In the data rows, 128 means zero.
Here are some points, one per row:
[114 137 143 176  99 124  91 131 129 152 101 111 103 121 148 151 173 121 136 114 112 148 142 137 153  89 123 157 184 142 116  98 140 107 108 122  81 140 119  94 110  99  97 149 155 146 141 135 122 176 137 126]
[ 94 135 163 141 112 150 166 112 122 147  85 161 135 127 128 121 162 104 105  93 106 180 115 136  68 130 160 117 129 140 140 151  85 120 141 130 140 118 161 132 157 149 142 144 125  98 111 141  94 128 129 122]
[145 179 109  85 110 168 172 128  91 116 135 110 108 130 158 155 149 135 141 123 122  71 133 113  97 104 136 162 157 141 129 137 179 132 155 151 129 127 122 117 122 131 101 134 134 121 120 107 123 126  88 118]
[149 122 156 147 152 144 123 142 164 126 157 159 137 120 132  82 115 160 145 100 119 123 140  88 130 138 134 131 145 102  90 156 127 137 130 140 105 136 114 111 149 125 128  81 130 169  71 172  88 145  95  96]
[120 173 128 132 108  65 119 134 142 119 123  62 121 101 123 104 139 113 108 110 159 101 125 136 127 111 127 153 168 146 102 144 119 157 134 133 174 154 126 140 117  91 178 117 156 107 131 162  97 109 117 125]
[121 120  71 119 105 127  97 137 109 152 150 152 155 106 131 100 139 106 120 161 144 167 160 101 142 112 112 146  71 152 135 176  92 121 139 137  89 139 132 143 113 119 151 145 122 105  98 124 144 168 125 141]
[126 157 150 138 135 163 145 115 135 127 132 121 124 111 100  81 117 126 114 140 112 189 145 126 113 138 120 167 115 186 148 108 129 124 102 105 150 137  95 164 162 105  87 107 139 130  96 142 188 102 129 127]
[111  97 126 122  91 134 167 140 144 124 123 146 131 104 151 129 152  94 145 184  94  96 172 145 125 181 128 114  98 120 128 111 156 155 114 129 155 118 102 110 145 107 128 131  93 106 124 173 135 143 157  86]
[141 120 162 115 136 123 106 119 134 136 157 146  96 192 133 120 132  89 135 134 147 132  88 131 104 154  63 135 129 165 125 120 115 160 137 118 121 180 144 126 107 118  78 124 138 114 159 136 110 153 120  90]
[135 140 137 150  86 161 163 125 102 139 143 117 120 109 121 122 102  92 139 160 119 171 142 112 149 127  66 121 123 116  71 136 133 131 112  99 142 123 138 138 130 178 141 129 169 137 112 111  98  91 165 115]
[132 115 103 150 120 148 126 120 149  86 141 126 162 152  93 167 133 138 169  92 136 129 145 119 142 166 123 141 143 156 123  74 114 123 131 159 149 153 139 117 116 138 132  99 125  67  67 119 108 133 143 156]
[146 133 111 154 107 123  62  71 117  88 121 140 155 180 123 157 122 163 127 168  98 121 129 161 128 121 128 108 152 139  93 143 167 113 129 127 121 141 140 167 139 141 139 109 130  96 100 158 149 113 121 108]
[164 104 103 171 128 147 107 140 159  90 128 166 115 132 135 123 104 150 173 140 103 145 126 103  92  59 105 131 115 139 155 144 100 132 157 129 186 123 122 101 118 112 138 148 116 168 133 145 106 117 118 127]
[119 138 143 152 136  70 182 130 147 129 152 158 149 154 116 124 130 134 117 104  99  57 133 123 109  88 107 157 116 119 104 118 127 118  99 110 134 171 147 121  99 152 129 180 126 122 122 123 177 137  94 142]
[ 97 137 141 118 124 151 115 138  94 139  92 201 169 120 101 143 111 101 164  78 151  96 158 136 136 118 113 116 115 155 123 179 145 126 101  99 138 173  88 115 127 121 120 110 143 137 138 150 133  99 154 126]
[122 141 110  66 145  95  92 152 139 122 118 110 164 132 127 141 151 143 160 107 114 147  95 120 121 157  86 132 109 155 128  90 146 125  94 136 106 105 144 119 183 150 160 163 121 164 145 146 124 107 128 129]
[140 128 118 126 183 116 123 166 106 130 139 153 123  89 161 163  90 122  69 133 120 128 130 107 120 155 139  97 164 133 156  96 128 106 114 112 131 147 160 143 108 115 142  86 129 139 146 135 128 119 135 148]
[129 144 138  91 136 188 141 138 116 137 104 121 119 107 100 113 135 156 138 163 127 101 108 158 129  80 126  81 103 139  76 120  59 137  95 133 144 158 138 123 127 127 146 102 137 117 124 142 149 176 139 135]
[155 110 133 131 129 172  71 122 117 127 161 141 139 144  88 124 163 158 133 111 118 137 131 108 120 157 135 139 141  90  95 124 147 128 117 124 158  98 115 130 106 121 136 153 146  58 162 152 138 111 123 158]
[154 129 146 128 105 127 145 109 143 101 148 157 126 159 139  91 132 136 162 128 147 121 133 100 169 107 188 122 129 136 155 114  90 102 128  94 120 111 140 102 126 126 170  97 124 134 153 118 132  91 140  72]
[100  99 140 115 148 111 134 133 166  74 110 169 124 106 149 140 117 129 107 152 164 142 106 124 124 136 131  90 155 115 115 122 156 140 145  87 128 126  95 135 150 120 131 142 170 133 124  72 141 156 106 160]
[135 140 155 139  77 125 118 142 117 126 144 138 133 108 109 119  87 129  86  94 140 147 119 138 125 115  82  68 157 113 167 116 160 138 151 175 130 123 123  98 153 112 141 113  96 135 135  85 167 137 117 135]
[133 125 148 119 142 133 147 151 142 123 120  71 134 114 114 148 139 144 142 133 130 200 133 139 148 139 126 131 153 129 112 172 155 138 128  74 125 173 148  85  77 134 122 144  67 111 126 124 137 113  88 105]
[123  82 121 126 148 139 141 125 140 118 138 139 123 103 108 146  95 117  82 125 120 125  96 184 133 148 141 164 105 125 130 119 128 141 175 144  81 123 117  86 104 127 166 105 158 150 142 118 153 100 127 138]
[107 143 158 102 159  93  90 101 129 163 107 142 120 121 102 118 139 139 151 162 139 100 101 119 117 141  84 137 153 151 164 139 165 114 126 120 152  59 139  86  84 162 139  99 125 129  83 132 141 146 148 142]
[121 172 114 144 173 151 171 128 118 141 103 159 112 153 117 106 108 126 151 111 126 150 144 153 160 103  95 115  87 115 157 106 157 148 131 117 106 106 116 185 103 106 170 144 111  95 117 146  96 141 109 117]
[143 139 120 111  90 100 127 144 120 140 116 179  94 134 146 103 145 162 125 122 129 115 152 166 163 176 104 130 147 144  99 126  92 138 163 105 140 132 149 121 109 125  64 159 122 139 114 139 116  86  99 176]
[118 146  88 103 132 147 160 115 185 158 143 154 114 136  74 146 149  89 142 154 131 138 142 123 113  88 128  91 193 116 138 151 110 143  99 142  96 131 125 139 126 103 110 135 126 132  98 148 138  84 165 145]
[135  79  95 149 124 130 148 150 139 169 144  72  99 155 130 130 153 141 142  82 124  85 130 142 127 112 108 123 129 158 140 157 158 139 151  60 131 131 139 155 174 147 127  79 124 122 135 137 131 146 130 160]
[122 137 158  80 117 104  95 143 133 150 145 105 127 172 146 174 111 135  92 118 133 155 148 131 140  47 163 122  92 133 123  95 139 161 152 100 143 141 109 108 109 157  99 139 127 124  92 162 116 117 134 138]
[134 105 152 154 121 116 138 147  98 113 109  77 130 135 131 105 139 155 150 143 133 102 112 113 128 131 110 108 121 127 203 129 116 161 129 136  83 161 126 116 119 148 102 160 181  99 107 165 141  84 117 141]
[ 90 123 111 127 142 136 114 118 163 148 111 102 187 133 157 115 130 129 156 125 146 138 147 159 125 112 104 121 127  83 122 113 112 105 151 171 158 120 136 172  94 153  63  80 142 133 162 121 152 110 111 113]
[120 155  85 125 104 125 158 168 148 138 107 111 135 207 133  70 101 148 115 136 130 145 106 116  98 163 154 113 123 154  97 141 181 133 128 129 120 147 126  86  76 121 114 125 148 126 133 136 119 136 149 141]
[145 121 110 155 107  88 119 140 109 127 130 163 128 107  99 153 103 166 180 109 142 155  90 129 103 123 174 158 145 124  85 114 128 159 120 130 123 111 130 162 123 146  86 117 109  83 123 135 147 140 164 109]
[115 113  90  97 122 139 117  72 120 132 133 105 116 112 141 118 110 132 152  62 122 142 109 138 137 171 137 100 139  86 150 125 128 111 132 130 175 160 132 155  84 126 122 169 149 151 101 149 164 146 154 101]
[136 147 126 133 123 132 121 109 133 162 121 106 137 126  70 133  66  81 158 150  90 115 157 132 131 164 179  96 138 156 131 138  89 124 118 123 131 112 105 133 138 145 116 154 137 136 135 132 107 163  71 143]
[115 184 126 135  78 131  95 131 135 153 117 115 113 165 147 143 122 145 148 144 133 131 123 131  94 163 129 179 122  70 168 119 100 161 111  84 127 183 118 113 126 130 162  94 113 138 124 123 141 136 116 169]
[124 168 137 161 180 151  79 148 152 101 130  98 115 119 153 131 111 116  93 109 131  77 130 128 123 159 130 105 111 129 110 148 104 147 151 126 103 109 123 129 134 127 114 158  96 140 119  75 148 111 188 121]
[130 131 132 138 142 118 113 101 135 143 116 142  77 114 105 127 134  99 154 134 139 146 137 119 135 128 164 115  27 121 112 138 194 125 103 162 143 163 163 121 156 110 114 119 132 128 119 120 121 105 109 157]
[132 157 124 116 162  73 169 113  82  84 141 105 150 161  96 149 159 149 124 134 119 160 106 129 147 139 102 130 100 101 135 147 110 107 128 122 145  97 111 101 141 105  92 101 125 158 130 134 115 158 163 157]
[ 87 120 123 133 148 120 154  88 111 173 109 110 132 151 117 169 108 183 119 147 171 123  97  84 140 152  95 142 136 144  94 122 117 102 150 140 129 115 108 109 159 115 142 158  91 144 136 156 137 115 133 131]
[136  85 181 110  94 127 146 106 131 125 128  94 141 135 151 145 135 134 165 106 126 136 130 123  91 143 129 108 111 131 103 133 137 108 127 153 113 121 113 210  53 110 149 119 123 163 121 121 140 124 143 168]
[107  98 135 150 155 141 104 164  72 124 142 135 128 159  97  71 145 100 171 159 134 124 136 113 116 112 169 125 168 117 101  92 134 128 173 118 139 146 133 130 142 114 152 130 103 175  94 131 134 107 116 117]
[126  97 151  85 119 138 132 112 129 122 113 115 141 148 141  79  73 120 126 139 110 104 113 119 168 101 129 187 177 114 148 144 154 139 113 128 123 153 154 136 145 121  93 143  97 107 138 134 101 139 154 178]
[119 139 137 137  77 165 119 152 154 141 129 139 153 108  59 145 141 138 100 160 135  85  95 128 141 136 136 131  88 124 160 127 152  98 128 104 142 143 133 179 120 109 105 148 131 151 110 133  74 121 133  95]
These points spread out most along one direction. Take the direction at right angles to it along which they spread out most. Go by this last direction. Where along it does each point below lie, from 0 to 99? 50 is the average, and the first point above lies past it. One standard deviation of the points above along it is 16.
[134 105 152 154 121 116 138 147  98 113 109  77 130 135 131 105 139 155 150 143 133 102 112 113 128 131 110 108 121 127 203 129 116 161 129 136  83 161 126 116 119 148 102 160 181  99 107 165 141  84 117 141] 64
[ 97 137 141 118 124 151 115 138  94 139  92 201 169 120 101 143 111 101 164  78 151  96 158 136 136 118 113 116 115 155 123 179 145 126 101  99 138 173  88 115 127 121 120 110 143 137 138 150 133  99 154 126] 53
[136 147 126 133 123 132 121 109 133 162 121 106 137 126  70 133  66  81 158 150  90 115 157 132 131 164 179  96 138 156 131 138  89 124 118 123 131 112 105 133 138 145 116 154 137 136 135 132 107 163  71 143] 53
[126  97 151  85 119 138 132 112 129 122 113 115 141 148 141  79  73 120 126 139 110 104 113 119 168 101 129 187 177 114 148 144 154 139 113 128 123 153 154 136 145 121  93 143  97 107 138 134 101 139 154 178] 66
[124 168 137 161 180 151  79 148 152 101 130  98 115 119 153 131 111 116  93 109 131  77 130 128 123 159 130 105 111 129 110 148 104 147 151 126 103 109 123 129 134 127 114 158  96 140 119  75 148 111 188 121] 14
[107  98 135 150 155 141 104 164  72 124 142 135 128 159  97  71 145 100 171 159 134 124 136 113 116 112 169 125 168 117 101  92 134 128 173 118 139 146 133 130 142 114 152 130 103 175  94 131 134 107 116 117] 53
[107 143 158 102 159  93  90 101 129 163 107 142 120 121 102 118 139 139 151 162 139 100 101 119 117 141  84 137 153 151 164 139 165 114 126 120 152  59 139  86  84 162 139  99 125 129  83 132 141 146 148 142] 33
[164 104 103 171 128 147 107 140 159  90 128 166 115 132 135 123 104 150 173 140 103 145 126 103  92  59 105 131 115 139 155 144 100 132 157 129 186 123 122 101 118 112 138 148 116 168 133 145 106 117 118 127] 52
[145 121 110 155 107  88 119 140 109 127 130 163 128 107  99 153 103 166 180 109 142 155  90 129 103 123 174 158 145 124  85 114 128 159 120 130 123 111 130 162 123 146  86 117 109  83 123 135 147 140 164 109] 61
[119 139 137 137  77 165 119 152 154 141 129 139 153 108  59 145 141 138 100 160 135  85  95 128 141 136 136 131  88 124 160 127 152  98 128 104 142 143 133 179 120 109 105 148 131 151 110 133  74 121 133  95] 53
[135 140 155 139  77 125 118 142 117 126 144 138 133 108 109 119  87 129  86  94 140 147 119 138 125 115  82  68 157 113 167 116 160 138 151 175 130 123 123  98 153 112 141 113  96 135 135  85 167 137 117 135] 14
[ 90 123 111 127 142 136 114 118 163 148 111 102 187 133 157 115 130 129 156 125 146 138 147 159 125 112 104 121 127  83 122 113 112 105 151 171 158 120 136 172  94 153  63  80 142 133 162 121 152 110 111 113] 46
